Look-ups in named tables: a row name and a column name give one cell, copied from the table.

Vakefi.csv
,Dop,Fakedel,Dav
Mumop,199,187,189
Lokalo,14,16,12
Pura,63,85,86
Donipa,164,178,180
Gaput,187,192,191
Lem,130,143,135
Pibo,32,24,29
Nak,157,157,158

What is the Dop of Donipa in Vakefi? 164
What is the Dop of Lem in Vakefi? 130
What is the Fakedel of Lokalo in Vakefi? 16
What is the Dop of Mumop in Vakefi? 199
What is the Dop of Pura in Vakefi? 63
What is the Fakedel of Gaput in Vakefi? 192
What is the Fakedel of Nak in Vakefi? 157
What is the Fakedel of Lem in Vakefi? 143
What is the Dav of Lem in Vakefi? 135
What is the Fakedel of Mumop in Vakefi? 187
What is the Dop of Nak in Vakefi? 157
What is the Dop of Pibo in Vakefi? 32
What is the Fakedel of Donipa in Vakefi? 178
What is the Fakedel of Pibo in Vakefi? 24
What is the Dav of Lokalo in Vakefi? 12
Which row has the largest Fakedel? Gaput

Beb:
	Fezero	Dez	Gug	Sur	Vusafo	Zef	Gomizus	Gifakip	Vakade	Fenetun
Nidaf	27	225	165	216	205	218	66	52	185	67
Kufi	49	225	188	220	217	219	33	12	189	38
Fem	205	70	57	52	200	75	34	150	49	40
Tal	31	219	77	211	186	219	128	128	176	132

Vakade of Kufi = 189
Gomizus of Kufi = 33
Fezero of Tal = 31
Vakade of Nidaf = 185
Gifakip of Kufi = 12
Vusafo of Tal = 186
Fezero of Fem = 205
Vusafo of Fem = 200
Gug of Tal = 77
Vakade of Fem = 49
Fenetun of Tal = 132
Gomizus of Tal = 128
Fenetun of Kufi = 38
Gomizus of Nidaf = 66
Vakade of Tal = 176
Fenetun of Nidaf = 67
Fezero of Nidaf = 27

Table Faroz
cols = Tiz, Lopef, Zir, Bisa, Momel, Gakogif, Fanez, Sud
Kufib: [158, 145, 124, 102, 79, 184, 156, 154]
Bitu: [56, 141, 189, 110, 182, 89, 145, 64]
Feraven: [186, 165, 161, 81, 164, 131, 151, 146]
Rimuso: [183, 149, 128, 183, 120, 123, 52, 66]
Fivot: [67, 150, 73, 140, 150, 117, 85, 61]
Tinobil: [78, 81, 194, 152, 170, 166, 188, 146]

Momel of Kufib is 79
Lopef of Feraven is 165
Zir of Kufib is 124
Lopef of Fivot is 150
Lopef of Rimuso is 149
Fanez of Rimuso is 52
Bisa of Kufib is 102
Tiz of Kufib is 158
Momel of Bitu is 182
Momel of Rimuso is 120
Zir of Bitu is 189
Gakogif of Kufib is 184
Bisa of Bitu is 110
Sud of Kufib is 154
Fanez of Feraven is 151
Lopef of Tinobil is 81
Bisa of Fivot is 140
Sud of Tinobil is 146

Fesib:
         Kabi  Kef  Gon  Visav  Tek  Fov
Kogubor   164   56  148     16   41  221
Bibanat    28   36   92     75   57   56
Kilosed   140   26  112     12   32  213
Kaziza    106   18   17     18   16  112
Nugul     158   22   82     15   30  213
Tul       144   36  121     10   36  214
Samif     223  238  246    235  246  227
Ravofil   161   50  128     12   38  219
Vomimu     31   97  156     92  108   84
Minikag   172   45   90     20   32  207
Pak        21   49   69     58   39   52
Zapip      62  202  204    175  202  152
Tig       124   17   35     17   23  196
Kom       156   36  119     13   29  209

What is the Gon of Vomimu in Fesib? 156
What is the Visav of Bibanat in Fesib? 75
What is the Fov of Bibanat in Fesib? 56
What is the Kabi of Kaziza in Fesib? 106
What is the Kef of Bibanat in Fesib? 36
What is the Kabi of Kom in Fesib? 156

Tig.csv
,Begamaz,Pazeso,Fodese,Litin,Pov,Duki,Nuzok
Sida,882,625,99,412,655,128,106
Pebu,781,685,86,846,611,339,455
Diga,730,108,140,246,440,796,768
Batug,787,751,169,226,315,789,169
Lus,824,757,190,352,136,726,852
Lagu,765,458,617,688,853,69,410
Mepu,796,578,168,187,113,786,139
Varutu,273,248,271,169,696,889,723

What is the Nuzok of Diga in Tig?
768
What is the Nuzok of Mepu in Tig?
139
What is the Litin of Varutu in Tig?
169
What is the Nuzok of Sida in Tig?
106
What is the Begamaz of Varutu in Tig?
273
What is the Nuzok of Batug in Tig?
169
What is the Nuzok of Lus in Tig?
852
What is the Litin of Batug in Tig?
226
What is the Duki of Lagu in Tig?
69
Row with the largest Pov: Lagu

Robu =
         Zol  Belogob  Rudad  Putiru  Popebeg   Nuz
Faz     4.16     3.57   3.81    3.63     5.85  4.91
Dez     5.30     3.83   4.57    2.93     5.37  7.04
Gobel   1.87     3.44   2.60    4.63     6.15  5.53
Dosopo  4.63     3.68   4.12    3.38     5.64  5.70
Sos     1.38     3.42   2.34    5.19     6.02  5.12
Magav   1.26     3.49   2.34    5.03     5.96  6.44
Nepezi  3.14     3.70   3.41    4.23     5.50  6.89
Tetes   4.26     3.59   3.87    3.53     5.85  5.11
Farimo  3.92     3.42   3.57    3.54     6.30  3.85
Bas     7.63     3.74   5.62    2.39     5.36  2.99

Magav, Nuz -> 6.44
Tetes, Putiru -> 3.53
Farimo, Zol -> 3.92
Dez, Zol -> 5.30
Nepezi, Nuz -> 6.89
Nepezi, Belogob -> 3.70
Farimo, Nuz -> 3.85
Magav, Belogob -> 3.49
Gobel, Zol -> 1.87
Sos, Zol -> 1.38
Bas, Nuz -> 2.99
Faz, Putiru -> 3.63
Dosopo, Belogob -> 3.68
Tetes, Zol -> 4.26
Faz, Rudad -> 3.81
Gobel, Putiru -> 4.63
Dosopo, Putiru -> 3.38
Sos, Belogob -> 3.42
Gobel, Belogob -> 3.44
Sos, Rudad -> 2.34

